(in the rows, 128 means zero)
The rows of X fall into 4 groups, and each row is roughly a mix of its group's hidden directions.
X, 134 rows:
[[135  70 132 138 151 104 153 144 143 113]
 [134 133 122 140 129 146 119  84 186 127]
 [148 110 148 108 165  96 136 127  83 128]
 [132 117 120 159  91 168  97 152 115 137]
 [ 99 131 158 148 144  93 114 135 158  95]
 [132  78 156 126  99 116 155 124 157 121]
 [110 142 153  92 161 128 107  89 123 107]
 [155 167 166 112 156 150 126 105 139 131]
 [164 123 132  85 136 167 123 107 135 153]
 [111  85 146 136  87 138 130 129  91 113]
 [108 110 144 178 110 106 145 155 131 153]
 [138 117 186 107 134 142 150 150 132 102]
 [136 110 114 158  77 136 161 147 116 113]
 [173 126 158 108 107 134 131 123  89 153]
 [151 143  94 147 158 135 113 103 127  85]
 [ 87 134  97 160  98 155 115 110 134 122]
 [150 101 147 124 145 127  82 134 122  85]
 [144 116 153  72 118 163 118 116 133 115]
 [130 148 118 107 154 137  82  98 154 151]
 [102 117 119 147 118 105  74 155 110 123]
 [109 117  90 164 117  90 118 106 145 111]
 [114 146 163  92 163 113 108 150 111 113]
 [123 109 143  95 161  88  98 113 144 114]
 [153 113 117 140 131 105 192 132 119 119]
 [107 134 116 117 165 133 150  99 167  97]
 [103  98 115 161  82 155 125 121 114 125]
 [120  75 137 133 110 133 120  88 101 118]
 [138 173 125  71 114 117 121 129 127 142]
 [112 132 118 160 107 117 157 162  87 111]
 [139 131  99  98 141  74 132 150 149 136]
 [126 147 153  91 170 154 124 138 154 110]
 [170 108 125 138 145 160 111  95 158 121]
 [126 159 115  93 134 143 117 136 151  78]
 [ 89 126 155 101 115 157 118 150 109  98]
 [111 109 113 105 147 126 176 125 155  95]
 [139 163  94 106 107 126 136 121 174 142]
 [167 175 146 134 118 152 124 143 141 156]
 [133 144 143 182 149 121 139 159 140 100]
 [142  97 130  81 104 130 109 109 115  96]
 [139 123 163 109 114 178 118 148 105 106]
 [133 121 111  82 133  93 167 130 148 111]
 [137 135  92 167 110 148 136  98 162 141]
 [105 183 108 122 131 131 117 168 130 116]
 [128 178  83 139 124 117 122 161 130 124]
 [121 161 154 121 177 115 113 139 150 154]
 [ 80 120 156 119 105 103 100 137 151 140]
 [117 150 122 168 129 112 164 160 161 122]
 [113 115 132  93 120  85 166  97 132 130]
 [137 143  99 160 139 118 125 178 119  97]
 [ 90 146 104 123 101 136 131 172 155 117]
 [116 107 139 105 133 157 141 117 114 186]
 [114 165  99 124 142 159 150 148 138 165]
 [156 166 117 124 135 133 138 124 184 141]
 [ 86 123 127 144  89  86 122 108 134 116]
 [ 90 134 125  80 113  92 114 115 143 123]
 [122 163 140 111 166 140 158 155 153 108]
 [104 138 127 114 102 150  91 137 100  88]
 [121 174  99 130 166 102 128 128 110 108]
 [130  89 170 164 105 145 131 146 141 129]
 [149 123  93 144  94 112 127 123 127  78]
 [ 90 120 173 111 127 147 102 139 111 102]
 [115 134 109 127 145  76 164 161 126 129]
 [167 144  96  95 134  96  98 126 132 119]
 [134 115 113  93 137 129  67 138 125 110]
 [152 139 155 124 174 124 147 129 152 165]
 [100 114 161 128 148 143 102  90 105 103]
 [148 121 112  91 129 108 149 124 150  77]
 [135 106 108 142  86 129 126 157  87 105]
 [ 97 152 102 151 131 116  80 121 122 102]
 [148 153 106 124 162 110 172 141 128 100]
 [119  66 153 117 117 120 114 125 153 111]
 [102 139 146 136 111 136 140  82 119 173]
 [137 107 111 137  81 101 108 133  96 102]
 [102  97 157  98 115 152 132  86 129 128]
 [ 96 128 135 150 176 124 106 101 110 106]
 [106 156 134 173 103 151 142 103 135 152]
 [129  97 178 121 136 138 139 121 133 173]
 [145  91 148 111 121 111 117  76 137 110]
 [118 157  97 130 127 124 127 149 113 186]
 [134 128 182 136 158 136 120 163 105 119]
 [153 127 123  89 129 134 108 147 124  73]
 [136 144 116 173 123  79 120 112 148 110]
 [128 157 130 177 160 127 149 151 149 139]
 [110  94 125  91  90 136 157 139 142 108]
 [102 141 134 103 104 159  84 139 108 147]
 [108 138 152  96 125 143  85 127 132  87]
 [145 146 137  66 115 104 116 124 111 141]
 [157 122 107 175 153 139 116 106 142  99]
 [ 75 133 121 116 152 119 130 150  98  99]
 [148 160 135 138 180 135 125 100 113 104]
 [ 91  91 170 142 105 139 134 118 106 132]
 [152 140 148 118 157 148 176  98 127 143]
 [117 155  82 147  97 119 153 123 104 110]
 [ 82 137 141 105 117  80 132 140 138 147]
 [165  85 147 121 142 129 134 168 114 113]
 [141 139 148 170 149 106 124 148 145  86]
 [134 172 135 111 158 108  88 114 148 137]
 [127 109 120 143 101  90 115 114 100 172]
 [124 133 107 104  91 164 117 138  83 132]
 [158 132 142 113 130 162 181 116 150 121]
 [142 141 129 153 146 144  81 119 112  85]
 [142 134 158 108 157 166 119 108 153 159]
 [150 157 151 119 157 103 112 173 124 142]
 [129 109 125 151 135 169 175 116 137 158]
 [153 116 136 146  97 174 123  99 109 107]
 [124 109 136 164  94 134 169 147 111 154]
 [123 134 139 187 132 109 148 159 140 109]
 [166 112 120 136 111  99 112 143 169 156]
 [115 172 103 147 122 104 110 170 116 130]
 [122 109 107 163 110 136  93 110 135  84]
 [133  96 146  91 156  96 114 156 146 122]
 [106 146  85 166 127  95 134 135 106 116]
 [119 138 140 169 137 149  88 132  94 153]
 [103 131 165 146 126 135  98 149 128  81]
 [126 120 171  75 145 130 141 138 124 103]
 [138 160 148 157 164 132 134 114 159  96]
 [151 129 120 105 116 145 175 145  89 145]
 [145 108  97 150 117 166 172 135 119 144]
 [131 133 123  85 175  87 128 131 128 118]
 [123  84 143  93 103 145 127  90 119 119]
 [113  91 153 134  87 117 151 144 128  96]
 [146  89 166 107 128  96  99 147 130 131]
 [143 131 119  84 171 104 121 114 106 106]
 [126 167  92 108 165 104 146 143 140 120]
 [106 108 103 122  84 101 141 149 103 150]
 [132 107 117 120 130 172 160 131 112 173]
 [126 181 117 145 176 122 127 115 122 117]
 [122 168 116 174 120 156 112 104 118 112]
 [146 127 112 129 123  91 120  75 159 121]
 [149 103 139  86 110 124 178 126 130 139]
 [138 155 109 157 144 112 131 179 151 143]
 [116 119 140 109 131 106 126 149 193 123]
 [113 147  85 132  89 134 120 151 162 114]
 [143 102 113 148 116 118 149  72 146 144]]

In each list below, one row fits none of the groups, and each other row fits one group, some only roughly. Which row is it?
  k272: [151 108 114 124 108 174  83 131 121 116]
  k293: [ 74 146 136 118 109 137 126 160 146 154]
  k300: [139 163  74 119 116 153 117 137 125 103]
  k554: [123 153 100 152 131 103 112 105 103  84]
  k230: [135 132 118 151 143 106 128 162 186 131]
  k121: [102 134 130 124 130  92 135 136 135 189]
  k723: [121  95 122  94 149  93 128 123 168 109]
  k765: [149 137 109 147 157 136 153 132 143 182]
  k470: [151 113 158 128 137  93 100 140 116  85]
  k384: [142  85 129 113 105 161 140 134 105  92]
  k236: [116 123  97 163 103 153  84 120 115 138]

k293
  k516: [110 112 142 103 116 111 135 124 153 186]
  k896: [105 175 113 158 162 110 135 122 117 146]
  k640: [162 126 143  78 114 112 153 156 125 141]
  k929: [135  92 114 113 115 113  90 148  94 100]
  k425: [140  98  92 115  99 109 147 111 168 128]
  k613: [109 128 151 160 105 136 144 173  94 121]
  k935: [145 104 117 121  94 175 122 128 110 162]
  k544: [117 140 127 166 147  87 138 131 130  83]
  k624: [144  79 142 100 116  89 105 130 137 136]
  k421: [127 159 127  66 145 104 131 139 117 126]
  k662: [111 102 109  84  84 112 132 110 127 116]
  k481: [151 145 128 149 136 119 189 117 149 142]
  k814: [161 111 150 132 122 172 151 146 114 159]
  k889: [144 163 104 150 125 182 119 138 131 114]

k481
  k633: [107 137 175 134 140 124 141 168 116  95]
  k140: [128 156 157 118 136 115  94 155  86 145]
  k796: [141 148 110 117 118 158  82 117 145  91]
  k199: [152 182 116 141 128 156 141 112 147 152]
  k991: [153  86 152 122 127 104 165 155 136 113]
  k726: [110 108 141 152 149 109  80  99 105 126]
  k454: [161 128  95 163 144 161 138 116 150 107]
  k710: [146  94 151 108 148  90 169 133 123 127]
  k992: [126 121 136 132 173  83 144 157 116 149]
  k523: [135 114 138 135 149  90 160 175 137 110]
  k843: [ 98 141 116 175 141  86 117 129 146 136]
  k296: [125 146 140  86 116 164 120 147  97 157]
  k951: [102 100 188 135 144 146 135 118 131 120]
  k724: [104 112 131 148 110 157 156 140 103 172]

k454
  k643: [145 116 162 137 126  96 155 154 121 170]
  k313: [110 159 139 149 144  90 106 128 131 171]
  k938: [110  92 161 114  84 131 115 130 146 104]
  k827: [137 115 116 163 133 138 154 141 113 184]
  k478: [ 88 147 105 123 138  81 106 110 115 121]
  k319: [158 138 124 129 148  72 100 117 150 126]
  k163: [150 121  82 171 137 111 144 107 130 110]
  k498: [105 151 155 146 146 118 126  91 167 108]
  k537: [144 116  95 102 136 119 106  83 159 144]
  k57: [122 165  93  96 132 153 121 166 123 135]

k643
  k760: [143 139 139 159 154 135 144 147 126 184]
  k393: [141 116  76 129  94 149 163 120 123 133]
  k965: [ 83 118 111 150  97 109  94 129 128 152]
  k248: [111 111 133 127  90  92  95 130  89 131]
  k805: [131 146 105 124 169  96 145 172 133 125]
  k344: [138 110 142 133 167 146  86  92 131 108]
  k354: [131 107 105 182 134 108 125 114 160 150]
  k711: [120 134 123 166  99 134 106 142 164  90]
  k506: [131 125 164 116 138 159 158 129  81 114]
  k220: [132 126 152 128 145 157  83 147 150 164]
  k414: [118  85 166 124 156 123 105 109 138 101]
  k29: [120 128 113  94 134  89 124  92 161 106]

k344
  k237: [132 134  69 158 129 100 143 118 118 143]
  k438: [137 133 146 139  98 144 124 115 106 188]
  k740: [125  96 103 157  98 120 119 115 136 174]
  k870: [125 122 120  84 107 170 127 148 111  97]
  k609: [143 170 116 166 131 151 143 119 138  91]
  k764: [182 118 142 143 114 151 161 117 142 147]
  k806: [168 133 125 170 117 138 153 162 139 147]
  k614: [ 81 132 142 120 131 146  96  93 127 100]
  k431: [101 126 153 176 150 147 103 146 112 115]
  k879: [ 98  96 150 137 119 102  82 147 117 134]
  k802: [110 128 161 146 141 111 177 135 146 159]

k438
  k114: [166 147  88 128 127 147 141 149 124  89]
  k907: [125 142 100 105 100 171 106 136 128  93]
  k587: [104 126 132 158 109 116 126 109  74 153]
  k484: [156 177 143 149 165 133 115 139 139 143]
  k696: [147 152 114 134 151  92 110 152 121 173]
  k249: [135 135  83 121 123  91 119 118 173 141]
  k221: [153 141 152 112 175 159 124  99 111 133]
  k622: [170 104 147  98 155 150 109 121 104 114]
  k787: [130 127 118 190 126 113 155 147 105 115]
  k522: [117 175 108 117 168 116 107 122 126 157]
  k129: [104  93 145 120 102  90 145 120 165 130]
  k508: [132 123 150 147 121 110  89 178 108 144]
  k728: [125 115 173 119 150 127  78 104 136 133]
  k693: [157 132 112  89 153 129 103 122 134  84]

k907
  k388: [124 103 167  82 111 130 142 120 146  99]
  k585: [133 144 141 137  98 158 146 166  90 146]
  k110: [134 100 108 106 109 177 160 108 128 125]
  k885: [145 107 130 135 144 100 135 180 138  92]
  k51: [148 169 105 128 142 103 112 147 155  94]
  k852: [131 166  94  90 137 135 109 119  96 110]
  k651: [140 122 136  90 145 173 105 136 139  93]
  k109: [ 87 151 166 110 159 140 111 124 142 145]
  k513: [ 95 172 139 128 149 128 115 170 126 148]
  k243: [149 120 137  84 120 131 136  72 139 124]
  k413: [135 114  81 140  93 147 157 114 113 151]

k651
  k829: [157 121 104 148 131 142 148 132 119 186]
  k912: [148 125 170 128 148 143 162 117 169 118]
  k858: [110 119 184 109 152 119 156 147 118 119]
  k833: [ 92 163 118 165 113 129 135 145 137  92]
  k368: [151 105 117 187 152 122 128 107 133 139]
  k346: [126 121 159 166 113 151 149 127 113 173]
  k892: [ 91 124 128 101  96 148 121 148  87 146]
  k982: [147 117  96 114  97 111 151 127 178 135]
  k117: [104 115 146 117 133  84 166 131 141 162]
  k350: [148 164 123 132 151 157 140 155  88 144]
  k794: [114 112 128 158  87  94 115 127 108  93]

k858
  k838: [108 163 140 105 151 113  99 161 158 122]
  k490: [151 134 104  98 173 114 133 142 106  96]
  k320: [121 168 132  85 131 110  99 122  93 130]
  k734: [136 145  92  94 119 159 109 126  89 142]
  k318: [166 125 142 109 151  89 125 162 121 154]
  k205: [116 126  74 139 136  96 152 130 133  95]
  k744: [119 123 163 160 150 122 141  98 160  99]
  k543: [133 155  86 130  97 173 136 127 120 147]
  k464: [126 118 108 136 123  99 149 179 158 104]
  k842: [104 176 132 128 159 138 116 166 137 143]
  k556: [116 108 162 147 125 139 139 154 154 176]

k205
  k974: [121 101  97 184 114 121 125 157 129 131]
  k330: [152 124 135  87  75 144 142 119 140 140]
  k578: [104 118 135  94 125 148 153  85 124  94]
  k725: [152 109 131 172 135 135 153 171 108 124]
  k996: [157 121  87 159 140 140 118  99 141 161]
  k893: [139 164 138 123 140 133 127 133  65 144]
  k932: [119  93 167 128 126  90 152 107 106 137]
  k426: [148 118 168 147 134 165 134  86 130 115]
  k758: [141 156  73 139 113 125 138 153 112 154]
  k976: [159 117 111 104 102 172 107 123 139  99]
  k883: [139 166  93 113  93 152 103 125 148 135]
  k305: [116 165  89 150 111 131 167 152 127 130]

k883
  k39: [143 141 123 131 182 115  95 150  98 125]
  k169: [125 131 109 121 140  72 162 115 142 101]
  k480: [146 125 134 127 120 144 164 153  99 178]
  k31: [135 121 175 138 107 167 115 125  92 133]
  k410: [119 128 122 166  89 128 142 117  78 121]
  k63: [112 107 108 125 109 143 122  95  83 160]
  k576: [138 148 107 103 151 120 187 138 141 132]
  k766: [105 108 182 140 131 118 115 129 159 153]
  k97: [105 178 133 106 151 120  92 114 110 129]
  k36: [116 127 133 110 123 144  95  82 104 165]
  k762: [183 127 104 152 134 114 132 153 131  98]
  k588: [132 102 148 153 144 139 166  90 151 148]

k63
  k487: [139 121 141 154 152 147 117 180 116 159]
  k133: [110 139 103 131  75 138  97 110 140 106]
  k259: [ 96 121 135 128 110 137 108 147 146 186]
  k394: [173  91 135 112 107  96 134 136 131 153]
  k16: [127 119 138 114 167 119  71 150 117 118]
  k292: [144  92 137  90 148 109 167 106 116 122]
  k551: [121 120 137 126  88 150 103  75 117 123]
  k138: [ 95 121 138 138 123 166 170  98 142 142]
  k89: [117 159 110 101 161 157 113 103 139  99]
  k122: [148 104  99 167 113 121 138 133 172 143]
  k528: [ 80 130 151  94 113 147 118 124 107 155]

k89
  k267: [129 110 119 106  85 146  97  90 119 109]
  k282: [179 113 138 135 139 169 151 136 126 151]
  k428: [154 122 123 139 137 185  94 111 136 143]
  k532: [ 98 120  91 121 112 106  92  99 152 118]
  k207: [111 106 155 108  91 106 131 171 110 128]
  k14: [100 102 115 148 100  98 102 106 159 118]
  k160: [152  98 128  93 150 101 171 133 125 117]
  k338: [128 171 123 119 159 126 135 142  91  90]
  k35: [154 121 123 168 108 171 135 149 100 123]
  k943: [ 97  88 144 101 139  93 115 139 126 101]
  k691: [ 92  91 124 120 133  98  90 112 133 105]

k207
  k731: [125  99 128  81 101 151 111 135  99 106]
  k357: [161 128 143 120 129 168 160 152  92 120]
  k145: [154 162  94 116 140 169 114 137 143 107]
  k934: [130 149  96 150 127 162 157 166 129 105]
  k597: [140 161  94 125 136 138  97 144 135  82]
  k91: [121 109 131 111 138  95 167 171 154 130]
  k902: [139 130 109 142 162 125  98  86 165 138]
  k476: [149 107 100 141 114 163 160 138 120  89]
  k113: [162 104 114 173 145 128 160 116 150 130]
  k610: [163 137 142  69 130 112 148 143 132 131]
  k440: [131 111 104 115  97 161 132 128 117  77]
  k475: [139 110 121 169 159 107 106 129 156  96]
  k525: [105  77 130 124 112 107 106 135  90 122]

k475
  k5: [109 111 166 134  98 131 158  98 138 160]
  k295: [129 161 127 118 164 140 121 184 123 134]
  k617: [158  78 148 123 146  95 128 127 108 142]
  k198: [156  85 121 149 114 142 150 110 132  88]
  k599: [125 114  89 129  78 105 127 101 108 137]
  k24: [100 102 106 164 105 155 139  99 111 117]
  k148: [171  88 112 158 126 138 159 128 121 142]
  k150: [107 103 126  83 122  94 116 105 102 113]
  k308: [118 152 108 147 103 159  90 104 104 146]
  k595: [125 156 175 128 177 140 112 125 126 123]
  k201: [108 100 122 120 125  83  98 164 112 140]
  k2: [160 161 113 176 151 114 126 122 141 111]
  k779: [133 125 106 107 109 100  90 103 164 148]

k2
  k212: [140 132  72  99 111 113 145 145 126 101]
  k141: [115 130 158  98 138  86 148 124 162 104]
  k251: [118 151 105 103 117 118 160 150  82 144]
  k524: [109 112 176 110 103 160 102 144 126 131]
  k998: [134 152  98 106 136 166  88 119 102 134]
  k157: [111 150 126 151 118 149  77  96 107 133]
  k753: [148 128 130 175 132 121  88 162 141 112]
  k103: [132 128 102 110 118 171 147 159 101 159]
  k193: [113 153 102 150 139 132 142 161 177 122]
  k763: [100  95 111 145 108 141 121  98 167 110]
  k223: [168 137  88 119 146 152 160 148 133 142]
  k823: [120 132 148 159 185 113  99 133 117 120]
  k341: [108 157 107 111 118 129 135 150  71 120]

k753
